In the rows, zero is written as 128.
One turn moves every row onto another: examples first, then more rows asked:
ropa: [162, 153, 101, 163, 128, 129, 128, 152, 125, 128, 147,  98, 137, 135, 128,
  85,  65, 130, 107, 113,  84]
Kemin: [156, 116,  96, 190, 123, 132, 110, 112, 121, 146, 152, 136, 142, 121, 140,
  96, 139, 128, 142, 142, 139]
Pup: [190, 105,  81, 170, 138, 130, 133, 133,  82, 139, 180, 113, 151, 112, 159,
 138, 106, 137, 129, 135, 123]
goli: [151, 128,  92, 169, 112, 145, 126, 106, 107, 116, 173, 144, 146, 125, 144,
 126, 120, 132, 148, 124, 126]
Galem: [180, 161, 121, 147, 103, 127,  97, 165, 116, 148, 159,  87, 151, 145, 133,
  93,  79, 108, 111, 122, 102]
kele: [191, 146, 159, 121, 142, 137, 118, 141, 108,  94, 141,  94, 157, 133, 126,
 147, 129, 133, 115, 118, 109]
geku: [195,  97,  98, 178, 148, 149, 135, 128, 101, 154, 165, 135, 139, 106, 141,
 135, 111, 135,  93, 142, 141]
nogig: [157, 146, 101, 150, 130, 123, 135, 148, 127, 136, 160,  97, 140, 133, 123,
  79,  66, 121, 106, 116,  89]
rep: [179, 160, 118, 135,  96, 134, 101, 162, 120, 139, 158,  95, 143, 144, 135,
  86,  79, 106, 113, 117, 108]
difi: [190, 138, 146, 145, 159, 124, 112, 137, 143, 127, 165, 111, 148, 132, 115,
 123, 144, 128,  86, 103, 168]
Tigur: [159, 149,  92, 149, 129, 123, 127, 147, 117, 136, 157, 101, 149, 140, 120,
  77,  68, 116, 108, 119,  90]
figez: [187, 150, 142, 128, 148, 102, 129, 157, 119, 110, 163, 109, 164, 143, 119,
 133, 124, 125, 113,  96, 160]
kozod: [178, 158, 122, 141,  95, 137, 105, 166, 130, 143, 161,  90, 135, 138, 142,
  87,  79, 111, 114, 111, 108]
kef: [193, 138, 158, 126, 148, 124, 118, 158, 113, 122, 112, 102, 133, 120, 141,
 138, 153, 129, 105, 116, 127]
ledus: [176, 158, 129, 152, 101, 130, 106, 170, 125, 152, 162,  87, 145, 138, 134,
  97,  78, 110, 112, 123, 101]
Parot: [156, 107,  95, 180, 127, 149, 111, 116, 143, 122, 164, 123, 138, 109, 147,
 116, 150, 131, 143, 122, 128]
kodes: [184, 135, 151, 148, 161, 123, 128, 146, 145, 114, 161, 100, 143, 127, 107,
 122, 129, 130, 104, 121, 176]
dotok: [191,  92,  99, 181, 137, 149, 144, 150, 104, 144, 155, 129, 139, 102, 143,
 138, 106, 131, 118, 150, 147]
kar: [166, 156,  94, 158, 128, 130, 120, 144, 113, 126, 150,  98, 142, 142, 126,
  81,  66, 128, 107, 119,  87]
mozog: [160, 111,  91, 180, 129, 152, 111, 109, 134, 133, 156, 146, 143, 114, 144,
 121, 150, 130, 121, 109, 120]
Laf: [197, 125, 154, 135, 147, 152, 118, 152, 122, 119, 117, 122, 155, 121, 124,
 150, 143, 123,  89, 112, 112]
zema: [177, 150, 165, 134, 150, 106, 122, 145, 126, 133, 143, 108, 134, 129, 122,
 125, 148, 125, 107, 121, 167]
Debu: [190, 118, 147, 137, 149, 143, 124, 167, 132, 102, 112, 106, 156, 116, 127,
 144, 143, 127, 112, 112, 111]
Rele: [196,  92,  86, 168, 130, 145, 127, 135,  89, 150, 138, 127, 132, 105, 157,
 105, 119, 132, 122, 152, 129]
gapa: [148, 114,  94, 170, 136, 133, 128, 103, 114, 137, 148, 134, 119, 105, 154,
 112, 146, 135, 133, 134, 122]
Resu: [174, 109,  92, 183, 147, 122, 144, 132,  91, 153, 144, 135, 124, 105, 154,
 126, 122, 140, 119, 143, 139]
Sodir: [183, 129, 160, 120, 149, 129, 115, 144, 125, 112, 106, 105, 153, 128, 116,
 112, 150, 123, 111, 125, 114]
nenul: [202, 143, 150, 145, 163, 108, 122, 156, 124, 123, 129, 103, 146, 140, 114,
 105, 129, 135,  99, 120, 170]

figez goes to Pup
Kemin goes to nenul
Where do these go?
gapa goes to zema
dotok goes to Debu
Tigur goes to Galem
ledus goes to ropa
Laf goes to mozog

